Each row below has a hidden score, from 0 to 20, with 10 about the middle. What is it? The score is a weighted sum of the row's numbers plus the product of two more (or one squared), each taken from its middle value.
np.array([0.4, -0.6, -0.3, -1.3, -0.1, -0.4, 0.1, 0.7, 0.4, 0.6, 0.5,
          -0.6, 0.5, 0.1, -0.7, -0.1]) -> 11
np.array([-2.8, -0.5, -4.0, -1.2, 2.3, -2.9, 1.3, 2.0, -2.5, 1.0, 3.8,
          1.2, -0.6, -1.8, 0.3, 2.6]) -> 9
np.array([0.6, -0.1, 1.0, 0.3, 0.2, 0.9, 0.0, -0.3, 0.6, -0.6, -0.7,
          -0.2, -1.2, 1.4, 0.3, 0.8]) -> 15
np.array([-0.2, 0.1, -0.8, 0.1, 0.0, -0.7, 1.5, 0.8, -1.4, 1.1, 0.8,
          -0.7, 0.2, -0.8, -0.1, 0.5]) -> 6
np.array([-0.1, 1.0, 0.3, 1.0, 2.0, 0.4, -0.3, 0.0, -0.3, -1.3, -0.9,
          0.8, -0.6, 1.3, 1.4, 0.3]) -> 14
np.array([1.0, 0.6, 0.1, 0.6, 0.4, 0.5, 0.4, -1.1, 0.6, 0.7, -1.1,
          -1.1, 0.8, -0.2, 0.0, -0.5]) -> 10
np.array([0.4, 1.1, 1.1, 1.4, -1.3, 1.2, -1.2, 0.7, 1.6, -0.2, -1.0,
          -1.5, -0.1, 1.5, 1.1, 1.0]) -> 15
np.array([-0.5, -0.1, 0.7, 0.7, 0.0, 0.6, -1.8, -0.8, 0.0, -1.0, -0.6,
          0.6, 0.3, -0.2, 1.5, -0.7]) -> 6
np.array([0.0, -0.5, -1.2, 0.6, -0.1, 1.2, -0.8, 0.6, -0.6, -0.9, -0.6,
          0.4, -1.9, 0.2, 0.3, -1.0]) -> 9
np.array([-0.5, 0.0, -0.8, 0.1, -0.6, 0.4, 1.1, 0.3, 0.7, 1.2, 0.1,
          -0.1, 0.5, 0.7, 0.7, -0.5]) -> 9
np.array([-0.1, 1.3, 0.2, -0.4, 0.6, -1.0, 0.3, -1.4, -0.5, 0.3, -0.2,
          -0.3, 0.7, -1.4, -0.8, 0.7]) -> 12
np.array([-0.8, -2.5, -1.6, 0.0, 0.2, 0.7, -1.8, -0.4, 0.2, -1.0, -0.5,
          0.4, -2.0, 0.2, 0.4, 0.8]) -> 11
np.array([0.5, 0.2, 0.6, 0.0, 1.0, 0.4, 1.9, -0.5, 0.4, 1.1, 0.0,
          -0.5, -0.1, 0.3, 0.3, -0.3]) -> 11
np.array([-2.5, -0.5, -1.0, 0.3, 1.3, 0.8, -1.0, 0.2, -2.3, -0.1, 0.1,
          0.6, -3.5, 0.7, 2.6, 1.2]) -> 14
np.array([0.9, -0.3, -0.8, -0.7, -0.7, 0.1, 0.0, -0.9, 0.8, 0.9, -0.7,
          1.6, 1.0, -1.2, -0.5, -0.2]) -> 13
np.array([-1.7, 1.5, -0.1, 0.4, 1.8, -1.1, 1.2, 0.1, -1.6, 1.1, 1.8,
          -0.3, 0.8, -0.9, 0.2, 0.7]) -> 10
np.array([0.9, -1.3, -0.7, 0.1, -0.5, 0.9, -1.1, -0.3, 0.3, -0.1, -0.6,
          0.5, 0.1, 0.8, -0.6, 0.0]) -> 7
np.array([1.0, 0.0, 1.1, 0.1, -0.2, 0.2, -0.2, 0.0, 0.7, -0.5, -0.7,
          0.8, 0.3, 0.4, 0.7, -0.2]) -> 12
np.array([1.0, -0.5, 0.5, 0.3, -2.7, 1.4, -0.1, 1.8, 2.1, -0.1, -1.5,
          -1.9, 0.1, 0.5, 1.6, -1.3]) -> 5
np.array([-0.1, -0.3, -0.6, 0.1, -1.3, 0.3, 0.8, 0.0, 0.1, 1.7, -0.5,
          0.2, 1.1, -0.1, -0.5, -0.7]) -> 9
np.array([-3.1, -0.5, -2.7, -1.5, 2.0, -1.9, 0.6, -0.1, -2.3, 1.1, 2.4,
          1.1, -1.8, -0.7, 0.0, 2.5]) -> 15
np.array([1.2, 0.1, 1.1, 0.4, 0.0, 0.3, -0.6, -0.2, 0.3, -0.6, -1.2,
          -0.3, -0.4, 1.5, 0.6, -1.4]) -> 11
np.array([-0.7, 0.6, 1.1, -0.2, 0.9, -0.4, 0.8, -0.4, -0.5, 0.6, 1.0,
          -0.6, 0.7, -0.3, -0.1, 0.8]) -> 12
np.array([0.3, -0.4, -0.3, -0.6, -0.2, -0.6, 0.8, 0.0, 0.2, 0.1, 0.5,
          -1.0, 0.5, -0.5, -0.4, 0.1]) -> 8
np.array([0.8, -0.3, -0.3, -0.4, -0.2, -0.5, 0.5, -0.7, 0.8, 0.2, 0.2,
          0.1, 1.4, -0.8, -1.3, -1.0]) -> 8
np.array([0.9, 0.5, -0.3, -0.1, 0.6, -0.5, 0.3, -0.4, 0.2, 0.9, 0.2,
          0.6, 1.0, -0.6, -1.4, -1.0]) -> 11
np.array([1.7, 0.7, 1.3, 0.6, -0.7, 0.1, -1.1, 0.1, 0.0, -1.1, -1.4,
          0.1, 0.9, -0.9, -0.2, -2.8]) -> 5
np.array([0.5, 0.0, 0.6, 0.6, -0.2, 0.5, -1.2, 0.7, 0.8, -1.9, -0.2,
          -0.9, -0.1, 1.3, 1.1, 0.2]) -> 9
np.array([0.3, 0.1, -1.0, -1.4, -0.7, -1.4, -1.0, 0.0, -0.8, -0.6, 0.7,
          0.1, 1.6, -1.4, -1.8, -2.0]) -> 3
np.array([-1.7, -0.5, -1.7, -0.7, -2.4, -1.6, 0.5, 1.2, -0.5, 1.4, 2.0,
          -0.4, 1.9, -0.8, -0.7, 1.2]) -> 8
np.array([1.2, -1.3, -1.0, 0.1, 0.1, -0.1, -2.4, -1.1, -0.1, -1.7, -0.4,
          0.8, -0.7, 0.7, -1.4, -1.7]) -> 5
np.array([-0.5, 0.7, 0.5, 1.4, 1.0, 0.5, -0.3, -0.4, 0.1, -0.1, -0.1,
          0.3, -1.7, 0.3, 1.9, 0.9]) -> 13
np.array([0.8, -1.6, -1.8, -0.9, -1.8, 0.0, -0.3, 0.9, 0.3, 1.1, -0.3,
          1.3, 0.8, -0.8, -1.3, -0.3]) -> 9
np.array([-1.0, -1.5, -0.3, 0.0, -1.4, 0.0, 0.8, 1.2, -0.3, 1.2, 0.2,
          -0.6, 0.8, 0.1, 0.6, 0.5]) -> 9
np.array([0.4, 0.1, -0.3, -0.7, -0.2, -0.1, -0.4, -1.0, -0.6, 1.2, 0.1,
          0.2, 0.3, -0.3, -0.8, -0.1]) -> 11
np.array([0.1, 0.4, -0.5, 0.6, 1.0, -0.5, 0.8, 0.2, -0.6, 0.8, 1.0,
          0.3, 0.6, -0.9, 0.2, 0.3]) -> 8
np.array([-0.5, -0.6, 0.7, -0.5, -0.2, -0.6, 0.0, -1.0, 0.1, 1.1, 0.9,
          -0.8, 0.6, -0.5, -0.8, 0.7]) -> 14
np.array([1.6, -0.9, 0.1, 0.1, -1.8, 0.4, -0.8, 0.5, 1.3, -1.0, -1.1,
          1.0, 0.3, 0.2, -1.2, -1.1]) -> 6
np.array([0.1, -0.1, 1.0, -0.2, 1.4, 0.0, -0.7, 0.5, 0.2, -0.1, -0.4,
          1.0, 0.3, 0.3, -0.6, -1.4]) -> 12
np.array([-0.5, 0.6, 0.3, -0.5, 0.2, -1.1, 2.0, 0.9, -1.4, 1.5, 1.5,
          -1.7, 1.5, 0.0, -0.2, 0.3]) -> 11
np.array([0.2, 0.0, 1.3, 1.3, -1.1, 0.6, -0.1, 0.6, -0.1, -0.5, -0.2,
          -1.4, -0.4, 1.2, 1.5, -0.4]) -> 6
np.array([0.2, -0.4, 1.3, 1.1, 0.4, 2.2, -0.5, 0.3, 0.7, -0.3, -0.5,
          -0.4, -0.6, 0.6, 0.5, 0.1]) -> 11
np.array([-0.2, -0.6, 0.1, 0.1, -0.9, -0.5, 0.4, 0.1, 0.1, 1.5, -0.3,
          0.9, 1.2, 0.0, -1.2, -0.2]) -> 16
np.array([1.0, -0.4, 1.4, 0.4, -0.8, 0.5, -0.4, 0.0, 1.3, -0.1, -0.7,
          1.6, -0.4, 1.3, -0.1, 0.1]) -> 14
np.array([-0.6, 0.4, -0.5, -0.2, -0.6, -0.8, 1.0, 1.1, 0.0, 1.0, 1.1,
          -1.4, 0.3, -0.2, -0.1, 1.0]) -> 11
np.array([1.5, -1.2, 0.6, -1.3, -1.4, 0.8, -1.2, 1.9, 1.4, -0.5, -1.2,
          -0.5, 0.0, 0.9, -0.7, -2.1]) -> 8
np.array([1.2, 0.3, 1.8, 0.5, 0.1, 0.8, -1.5, -0.5, 1.2, -1.9, -1.2,
          0.3, 0.9, 0.9, -0.8, -0.6]) -> 11
np.array([0.2, -1.0, -0.8, 0.9, 0.5, 0.3, -1.1, -0.1, -0.1, -0.2, -0.2,
          0.9, -1.5, 0.8, 0.1, -0.5]) -> 9
np.array([0.2, 1.0, 0.4, 0.2, -0.1, -0.5, 0.8, -1.0, 0.2, 0.2, -0.4,
          -1.1, -0.4, 0.0, 0.4, -0.3]) -> 11
np.array([0.0, 0.8, 0.4, 0.9, -0.3, 0.3, 0.9, -0.6, 0.5, 1.0, 0.2,
          0.2, 0.6, -0.3, 0.6, -0.1]) -> 9
np.array([-0.6, -0.7, -1.9, -1.5, 0.2, -1.0, 1.2, -0.1, 0.4, 0.4, 1.4,
          0.4, -0.2, -0.4, -1.1, 1.3]) -> 12
np.array([-1.1, 0.6, -0.1, 1.7, 1.8, 0.3, -0.9, -1.0, -1.2, -1.3, -0.3,
          -0.3, -1.8, 0.1, 1.2, 0.6]) -> 17
np.array([1.4, 1.7, 0.8, 0.7, 0.4, 0.6, -0.5, 0.4, 1.4, -0.5, -1.2,
          0.6, 0.4, 0.3, 0.3, -0.5]) -> 12
np.array([0.2, 0.4, -0.6, 0.0, -0.4, 0.2, 1.0, 0.6, 0.4, 0.8, -0.3,
          -0.3, 0.7, -0.9, -1.5, 0.2]) -> 10
np.array([-0.5, 0.8, 0.9, 0.1, 0.3, -0.6, 2.5, 0.0, -0.4, 0.8, 1.0,
          -1.6, 0.1, -0.6, -0.2, 0.7]) -> 11
np.array([0.5, -0.6, 0.4, 1.0, -1.6, 0.8, -0.9, 1.4, 0.7, -1.5, -1.0,
          -0.5, -0.6, 0.4, 0.1, -1.6]) -> 5
np.array([-0.2, 0.3, 0.6, 0.6, -0.7, 0.1, 0.1, 1.4, 0.4, 1.7, 0.3,
          0.0, 0.1, -0.9, 1.5, -0.3]) -> 15
np.array([0.5, -0.6, 1.0, 0.4, -1.9, 1.0, -0.5, 0.3, 1.1, -0.5, -1.0,
          -1.4, 0.0, -0.2, 1.4, -0.4]) -> 5
np.array([-1.7, 0.2, -2.1, -0.2, 1.6, -1.6, 0.1, 0.4, -2.8, 1.0, 2.1,
          1.1, 0.0, -1.6, -1.0, 2.0]) -> 9
np.array([1.3, -0.2, 1.1, 0.9, 0.0, 0.8, -1.0, -0.7, 0.2, -1.0, -0.2,
          -0.4, -0.1, 0.1, -0.5, -0.4]) -> 6
np.array([-1.0, 0.3, -2.7, -1.3, 1.0, -1.4, 1.2, 0.4, -2.0, 1.0, 1.8,
          0.8, -0.2, -0.8, 0.0, 1.3]) -> 7
np.array([0.9, 0.4, 0.7, 0.4, -1.0, 0.0, -0.8, 0.3, 0.3, -1.7, -0.7,
          0.3, 0.6, 0.8, 0.0, -2.6]) -> 3
np.array([-3.1, 0.4, -1.8, -0.9, 1.8, -2.7, 0.3, -0.8, -3.5, 0.8, 2.6,
          0.0, -0.7, -2.0, 1.2, 2.5]) -> 9
np.array([1.5, 0.8, 0.7, 0.2, -0.4, 0.5, -1.3, -0.6, 0.9, -1.2, -1.1,
          0.4, 0.7, 0.5, -1.0, -0.2]) -> 10
np.array([-0.8, -0.6, -1.6, -0.3, 1.5, -0.3, -0.9, -1.1, -0.4, -0.8, -0.2,
          1.4, -1.4, 0.8, 0.2, 0.2]) -> 13
np.array([1.3, -0.3, 1.2, 0.7, 0.5, 0.4, -0.9, -0.9, 0.6, -0.9, -1.4,
          1.0, 0.7, 0.9, -1.3, -0.7]) -> 12
np.array([0.6, -1.4, 0.7, 0.4, -1.2, 1.2, -1.6, -1.7, 2.3, -0.7, -1.2,
          -0.2, 0.0, 0.5, 0.0, -1.0]) -> 8
np.array([0.2, -0.6, -0.4, -1.0, -0.1, 0.9, 1.4, 0.2, -0.3, 1.5, 0.0,
          0.1, -0.3, -0.3, 0.2, -0.5]) -> 6
np.array([0.0, 0.6, -0.5, -1.2, 0.0, -0.9, 1.0, -0.6, -0.7, 0.5, 0.6,
          0.0, 0.5, -0.7, -1.0, 1.0]) -> 10
np.array([-1.3, 0.0, -1.0, -0.6, -0.4, -0.8, 1.2, 1.9, -1.7, 1.2, 1.7,
          -0.4, 0.8, -1.5, -0.8, 0.3]) -> 4
np.array([0.2, 0.3, 1.5, -0.3, 0.6, 0.3, -0.2, 0.3, 0.4, -0.7, -0.5,
          -0.9, -1.0, 0.3, 1.3, 0.8]) -> 12
np.array([-1.2, 1.4, -0.7, -0.6, -0.1, -2.3, 0.9, 0.5, -1.3, 0.2, 2.0,
          -0.5, 1.8, -1.4, 0.1, 1.4]) -> 9
np.array([0.3, 0.1, 0.4, -0.6, -0.2, 0.2, 2.2, 1.9, -0.4, 1.5, 1.0,
          -1.2, -0.6, 0.1, -0.5, -0.4]) -> 7
np.array([-0.9, 0.5, 0.3, -0.1, 0.5, -1.1, 1.8, -0.8, 0.6, 0.7, 0.6,
          -0.2, 0.1, -0.7, -0.2, 0.7]) -> 14
np.array([-0.4, 0.0, 0.2, 0.4, 0.7, 0.3, 1.6, 1.0, 0.4, 1.9, 0.4,
          -1.2, 0.1, 0.1, 1.7, 0.5]) -> 14
np.array([-1.5, 0.0, -0.9, -0.4, 1.9, -2.1, 1.9, -1.2, -2.0, 1.1, 2.1,
          -0.5, -0.6, -1.3, -0.6, 2.8]) -> 14
np.array([-0.4, -0.2, 0.3, -0.2, -0.4, 0.4, -0.9, 0.3, 1.2, -0.9, -0.3,
          -0.3, -1.9, 1.3, 1.6, 0.4]) -> 13
np.array([-0.4, 0.0, -1.2, -0.6, 0.4, -0.9, 1.3, 0.7, -0.7, 1.0, 1.0,
          -0.8, -0.1, -0.5, 0.3, 0.8]) -> 9
np.array([0.1, 0.5, -0.2, -0.1, -0.1, -0.3, -0.4, -0.4, -0.4, 1.3, -0.1,
          1.0, 0.9, -1.5, -1.3, 0.3]) -> 11
np.array([0.9, 0.0, -0.8, 0.1, -0.3, 0.8, -1.3, 0.5, 0.3, -0.5, -1.0,
          1.1, 0.1, 0.7, 0.0, -1.8]) -> 5
np.array([1.5, 0.2, 1.7, 1.5, -0.1, 0.6, -1.0, -0.4, 1.7, -0.7, -1.1,
          -0.4, -0.1, 0.7, 0.7, -1.6]) -> 11
np.array([-0.9, -0.8, -0.2, -0.1, 1.1, 0.4, -0.7, 0.0, 0.5, -0.4, -0.5,
          0.8, -1.4, 0.5, 0.2, 0.4]) -> 16
np.array([0.7, -0.4, 0.2, 0.0, 0.0, 1.0, 0.6, 0.3, 0.3, 0.8, -0.2,
          -0.6, 0.0, 0.9, 0.9, -0.1]) -> 9
np.array([0.7, -1.3, 0.0, -0.4, -1.3, 1.1, -0.9, -0.1, 0.6, -0.7, -1.1,
          -0.3, 0.4, 0.7, -0.1, -0.6]) -> 5
np.array([0.1, 0.1, 0.1, -1.5, -1.6, -1.0, 0.6, 0.7, 0.8, 0.6, 0.9,
          0.3, 1.4, -0.6, -1.7, 0.5]) -> 11
np.array([-0.2, 0.4, 0.2, -0.1, 0.3, -0.6, 0.4, 0.7, -0.2, 0.6, 0.7,
          -1.9, 0.8, -0.4, 0.6, -0.6]) -> 10
np.array([1.3, 1.0, 0.1, 1.4, -1.0, 0.4, -1.1, -0.2, 0.6, -0.4, -1.2,
          -0.9, 0.0, 0.0, 0.8, -1.1]) -> 6
np.array([1.3, 0.0, 1.2, 0.1, -0.9, 0.4, -0.6, 0.0, 0.8, -0.9, -1.3,
          1.4, -0.1, 0.7, 0.6, -1.5]) -> 10
np.array([0.3, 0.1, 0.2, -0.6, -0.7, -0.7, 0.5, -0.7, 0.5, 0.6, 0.7,
          0.4, 1.7, -2.0, -0.9, -0.5]) -> 9
np.array([0.5, -0.2, 0.8, 0.8, -0.8, 0.7, -0.7, 0.1, 1.2, -1.0, -1.4,
          0.0, 0.3, 0.4, 0.4, -1.6]) -> 7
np.array([-0.4, -0.4, 0.2, -1.0, 0.2, -0.6, 1.0, 1.5, -0.3, 0.9, 1.5,
          -0.2, 0.9, -0.1, -0.9, 0.2]) -> 10
np.array([0.9, -0.8, 0.0, 0.6, -0.8, 0.8, -0.7, -0.3, 0.7, -1.1, -1.2,
          0.1, -0.4, 0.0, -1.2, -0.9]) -> 9
np.array([0.2, 0.3, 0.2, 0.6, 1.8, 0.7, -0.7, -0.9, 0.6, -0.8, -0.2,
          0.6, -1.1, -0.3, 0.7, 0.1]) -> 11
np.array([-0.8, 0.3, -0.4, -0.6, 1.0, -0.6, 1.4, 0.5, -1.3, 0.5, 2.1,
          0.0, 1.3, -1.3, -0.8, 0.5]) -> 4
np.array([0.7, -0.6, 1.2, 0.1, -0.5, 0.8, -1.5, 0.0, 0.2, -1.1, -0.8,
          0.2, -0.5, 0.9, 0.5, -0.6]) -> 7
np.array([0.3, 0.3, 0.6, 0.1, 0.3, 0.5, -1.1, -0.5, 0.7, -1.0, -0.4,
          0.5, -0.7, 0.7, 0.3, -0.5]) -> 10
np.array([0.2, 0.4, -0.1, 0.7, 0.6, 0.3, 1.5, 0.4, 0.3, 1.0, 0.0,
          -0.1, 0.5, 0.4, -0.3, 1.0]) -> 13
np.array([0.3, -0.1, 0.9, 0.5, -0.2, 1.4, -0.6, -1.3, 0.3, -0.4, -1.0,
          0.8, -0.1, 0.0, 0.0, -1.2]) -> 5
np.array([-0.3, 1.0, -0.2, 1.3, 0.1, 0.6, 1.5, -1.5, 0.1, 1.4, 0.6,
          -1.2, 0.5, 0.3, 0.7, 2.3]) -> 13
np.array([0.3, -0.6, 0.2, -0.6, -1.0, 0.5, -0.1, -0.9, 1.2, 0.3, -0.8,
          -0.5, 0.9, -0.4, -0.5, -0.3]) -> 9
np.array([0.2, -0.1, 0.3, 0.4, 0.6, -0.1, 0.7, -0.2, 0.3, 0.7, -0.1,
          -0.3, 0.6, -0.1, 0.2, 0.8]) -> 13
np.array([0.5, -0.5, 0.4, -0.2, 0.6, 0.7, -1.2, -0.4, 0.0, -0.6, -0.3,
          0.8, -0.9, 1.1, -0.4, -0.4]) -> 10
np.array([1.0, 0.7, 1.3, 0.2, -0.2, 0.8, -0.3, 0.4, -0.1, -0.6, -0.9,
          0.1, -0.6, 0.8, 0.5, -0.5]) -> 8
np.array([-3.4, -0.3, -1.9, 1.0, 2.3, -0.3, -1.7, -0.8, -2.4, -0.7, 0.8,
          2.3, -3.4, 0.5, 3.4, 1.6]) -> 13
np.array([0.7, -0.3, -0.5, 0.6, 0.6, -0.1, -1.0, -1.1, 0.2, -1.6, -0.3,
          0.5, -1.1, 2.0, 0.5, 0.2]) -> 12
np.array([1.3, 0.0, 0.9, 0.2, -0.2, 1.0, -0.4, 0.3, 1.3, -1.0, -1.6,
          -0.1, -0.2, 1.4, 1.2, -1.6]) -> 8
np.array([1.2, -0.1, 0.4, -0.3, 0.4, 0.7, -1.5, 0.1, 0.6, -1.1, -1.1,
          1.2, 0.3, 0.0, -1.2, -1.6]) -> 7
np.array([1.0, -1.1, -1.2, -0.9, -1.8, 1.1, 0.3, 0.0, 0.7, 1.2, -0.2,
          -0.4, 0.6, -0.7, -0.6, -1.1]) -> 2
np.array([-1.2, -1.1, -0.3, 0.3, -1.3, 0.5, 0.9, 0.3, 0.6, 1.8, 0.1,
          0.6, 0.5, -1.0, 0.6, 0.4]) -> 9
np.array([0.5, 0.2, 1.4, 1.1, 0.1, -0.2, -1.7, -1.4, 0.3, -1.0, -1.1,
          -0.9, -0.9, 0.6, -0.4, -0.5]) -> 13
np.array([0.5, -1.9, -0.3, -1.4, -1.6, -0.4, 0.0, 1.1, 1.1, 1.0, -0.2,
          -0.2, 1.1, -0.6, -2.0, -0.4]) -> 13
np.array([0.7, 0.6, 1.6, 0.9, 0.1, 0.7, -0.1, -0.4, 0.3, -0.9, -1.3,
          -0.4, -0.5, 2.3, -0.4, -0.3]) -> 17
np.array([-0.3, 0.2, 1.3, -0.6, -0.2, 0.7, 0.4, -1.8, 0.9, 0.0, 0.1,
          -0.9, 1.2, -0.3, -0.7, 1.2]) -> 12
np.array([-0.1, 0.5, 0.9, 0.3, 0.4, -0.3, 1.1, 0.6, -1.0, 0.3, 0.5,
          -0.7, 0.1, 0.5, 1.1, 1.2]) -> 11
np.array([-1.4, -0.6, -0.9, -0.8, -1.5, -0.1, 1.0, 1.0, 0.2, 1.7, 1.5,
          -2.1, 0.4, -1.3, 0.6, 0.7]) -> 5
np.array([0.4, 0.1, 1.1, 0.3, 0.0, 0.2, -1.2, 0.2, 1.2, -1.0, -0.9,
          0.8, 0.5, 0.9, -0.5, -0.6]) -> 13
np.array([0.4, 0.8, 0.4, -0.6, 0.7, -0.1, 1.8, 0.8, 0.0, 1.0, -0.7,
          0.3, 0.3, 0.1, 0.7, -0.5]) -> 13
np.array([-0.8, 0.8, 0.9, 0.0, -0.2, 0.3, 1.3, 0.3, -0.2, 0.4, 0.8,
          -1.1, 0.7, -1.0, 0.4, 1.1]) -> 8
np.array([-1.4, 0.4, -1.0, 0.0, -0.9, -1.1, 1.1, 1.2, -0.5, 0.8, 1.1,
          -1.6, 0.4, -0.3, -0.5, 1.1]) -> 12
np.array([-0.2, -0.4, 0.1, -0.3, -0.4, 0.0, 0.1, 1.3, -0.1, 0.6, 0.5,
          -0.5, 0.9, -0.6, -0.3, -0.4]) -> 7
np.array([-0.7, 0.9, -0.2, 1.0, -0.4, -0.1, -0.1, 0.1, -0.4, 1.3, 0.5,
          -0.3, 0.9, -0.3, -0.4, -0.1]) -> 9
np.array([0.7, -1.1, 0.3, -0.7, -1.4, -0.6, 0.9, 0.2, -0.1, 0.5, 0.5,
          0.1, 1.2, -1.1, -1.9, 0.0]) -> 7
np.array([-1.2, -0.8, -0.9, -1.5, -0.4, -1.3, 0.8, -1.3, -0.1, 0.9, 1.3,
          -0.3, 0.4, -1.3, -1.0, 0.7]) -> 9
np.array([0.7, 0.1, 0.9, 0.9, 1.1, 0.7, -0.4, -0.5, 0.3, -0.6, -0.7,
          -0.5, -0.6, 1.5, 0.5, 0.3]) -> 13
np.array([0.6, 2.4, 0.6, 0.4, 1.2, -1.4, 0.4, -1.0, 0.0, 0.8, 0.4,
          -0.9, 0.8, -0.2, 0.0, 0.4]) -> 18
